Each group spreads out from one shared centre, both ways along 2 directions of its own. There are 3 groups. Groups are numbered from 0 in the order they first appear among the rows asked about.
The rows in order, each followed by its group:
(-0.01, 0.26, 0.33, -0.04, 0.38, -0.48, 0.30, -0.69) 0
(-0.05, -0.18, -0.03, 0.20, -0.03, -0.05, -0.55, 0.07) 1
(0.47, -0.43, -0.10, 0.31, 0.38, -0.04, 0.32, -0.30) 2
(-0.39, -0.19, 0.25, -0.63, 0.24, 0.36, -0.46, -0.15) 1
(1.08, -1.72, -0.81, 0.19, -0.72, 1.36, -0.28, 1.87) 0
(-2.06, 0.48, -0.36, 1.61, -3.07, 0.79, -1.33, 1.93) 2
(0.85, -0.27, 0.15, -0.58, -0.37, 0.48, 0.27, -0.24) 1
(-0.99, 3.63, -0.41, 2.01, 0.70, -0.49, 1.51, 0.97) 2
(-0.77, 1.95, 0.63, -0.35, 0.80, -1.83, 0.17, -2.61) 0
(0.32, 0.07, -0.06, 0.73, 0.11, -0.45, -0.76, -0.09) 0
(-0.74, 1.90, 0.99, -0.42, 0.84, -1.78, 0.27, -2.37) 0
(-0.98, -0.42, -0.26, 0.80, -2.47, 0.60, -1.21, 1.41) 2
(-0.04, 0.68, -0.01, 0.65, 0.15, -1.05, -0.37, -0.85) 0
(-0.24, -0.55, -0.10, -0.03, -1.11, 0.13, -0.42, 0.38) 2
(1.42, -1.01, -0.43, 0.36, -0.10, -0.01, 0.38, 0.00) 1
(0.78, -0.82, -0.25, 0.44, -0.06, 0.13, 0.44, 0.03) 1
(-2.58, 0.73, 1.07, -1.89, 0.02, 0.35, -0.86, -0.04) 1
(-0.02, -0.24, 0.19, -0.69, -0.14, 0.43, -0.28, -0.36) 1
(1.76, -1.40, -0.38, 0.21, 0.04, 0.13, 0.91, -0.25) 1
(-0.07, 0.74, -0.03, 0.50, -0.16, -0.06, 0.24, 0.06) 2
(-0.42, 2.80, 1.49, -2.20, 2.05, -1.60, 1.35, -2.47) 0
(0.30, -1.40, -0.19, -0.28, -0.48, 0.34, -0.62, 0.05) 2
(-0.75, 0.04, 0.93, -1.29, 0.19, 0.71, -0.35, -0.30) 1
(0.29, -0.36, -0.15, 0.39, -0.29, -0.16, 0.00, -0.16) 0
(-2.06, 0.33, -0.33, 1.31, -3.08, 0.41, -1.55, 1.99) 2
(1.36, -1.98, -1.21, 0.39, -0.99, 2.33, -0.08, 2.51) 0
(-0.21, -0.33, -0.04, -0.30, 0.06, 0.18, -0.29, 0.02) 1
(1.10, -2.76, -1.25, 1.35, -1.16, 1.66, -0.91, 2.53) 0
(1.38, -0.56, -0.09, -0.52, 1.34, -0.48, 0.60, -0.67) 2
(0.68, 0.58, -0.31, 0.55, 0.59, -0.29, 1.19, -0.26) 2
(1.15, 0.89, -0.14, 0.14, 1.74, -0.51, 1.55, -0.67) 2
(2.05, -1.09, -0.91, 1.22, 0.25, -0.21, 0.74, 0.19) 1
(-0.50, 0.37, -0.54, 0.58, 0.08, -0.51, -0.28, 0.74) 1
(0.05, -0.82, 1.03, -2.06, 0.06, 1.30, -0.13, -0.94) 1
(-2.73, 0.48, 1.88, -2.92, -0.25, 0.93, -1.29, -0.36) 1
(-0.10, -1.14, -0.05, 0.37, -1.19, 0.42, -0.97, 1.00) 2
(1.02, -1.45, -0.34, -0.45, 0.56, -0.15, -0.34, -0.15) 2
(-2.01, 0.24, 1.78, -3.06, -0.16, 1.42, -0.73, -0.61) 1
(-2.38, 0.82, 0.94, -1.18, 0.26, 0.37, -1.07, 0.50) 1
(0.31, -1.29, -0.64, 0.66, -0.78, 0.43, -0.54, 1.04) 0
(1.83, -2.58, -0.11, -1.01, 0.71, -0.03, -0.30, -0.45) 2
(0.76, -0.73, -0.32, 0.05, 0.10, 0.14, 0.40, -0.07) 1
(-1.66, 4.21, -0.33, 2.09, 0.28, -0.35, 1.71, 0.62) 2
(0.34, -1.50, -0.39, -0.17, -0.72, 0.33, -0.72, 0.37) 2
(0.46, -1.70, -0.29, -0.42, -0.78, 0.35, -1.11, 0.48) 2
(-1.44, 0.92, -0.40, 1.63, -1.55, 0.45, -0.43, 1.50) 2
(-1.98, 3.63, -0.41, 2.37, -0.73, -0.29, 1.13, 1.55) 2
(0.15, -1.96, -0.30, -0.43, -0.90, 0.12, -0.93, 0.34) 2
(1.16, -0.15, -0.08, -0.44, 1.62, -0.47, 1.21, -1.00) 2
(1.97, -1.49, -0.42, 0.67, 0.08, 0.08, 0.67, -0.30) 1
(-3.22, 1.58, 0.67, -0.92, 0.04, -0.24, -1.61, 0.16) 1
(-0.18, 1.42, 0.70, -0.99, 1.28, -1.16, 0.56, -1.80) 0
(-1.26, 0.08, 1.19, -2.03, 0.05, 0.78, -0.82, -0.66) 1
(1.46, -0.82, -0.95, 1.46, 0.02, -0.57, 0.73, 0.22) 1
(0.66, 0.36, -0.03, 0.12, 0.93, -0.38, 1.01, -0.13) 2
(-0.35, 0.00, 0.07, -0.29, 0.16, 0.10, -0.25, 0.22) 1
(-0.23, 1.22, 0.51, 0.35, 0.40, -1.52, -0.43, -1.62) 0
(1.30, -1.86, -0.13, -0.66, -0.12, 0.11, -0.74, -0.24) 2
(0.65, -2.39, -1.30, 1.67, -0.93, 0.74, -1.11, 1.80) 0
(-0.49, 0.72, 0.23, 1.22, 0.40, -1.40, -0.29, -1.36) 0
(0.23, -0.27, -0.32, 0.16, 0.02, 0.11, -0.10, 0.49) 0
(-0.15, 1.34, 0.50, -0.85, 0.86, -0.83, 0.77, -1.30) 0
(-0.36, 2.25, 1.34, -1.91, 1.64, -1.47, 1.30, -2.30) 0
(0.72, -1.73, -1.05, 0.97, -0.73, 0.58, -0.47, 1.51) 0
(0.39, -0.23, -0.13, 0.02, 0.12, 0.30, 0.58, 0.11) 0
(-0.27, 2.37, -0.31, 1.27, 0.84, -0.26, 1.44, 0.60) 2
(-0.23, -0.29, 0.53, -0.96, -0.18, 0.89, -0.17, -0.29) 1
(2.79, -1.59, -0.93, 1.08, 0.28, -0.04, 1.01, 0.12) 1
(-0.50, 1.91, -0.29, 1.36, 0.30, -0.46, 1.31, 0.41) 2
(-0.39, 1.07, 0.20, 0.29, 0.42, -1.12, -0.11, -0.83) 0
(1.26, -1.30, 0.07, -0.51, 0.73, 0.04, -0.07, -0.34) 2
(0.31, 0.94, 0.24, -1.32, 1.15, 0.34, 1.24, -0.61) 0
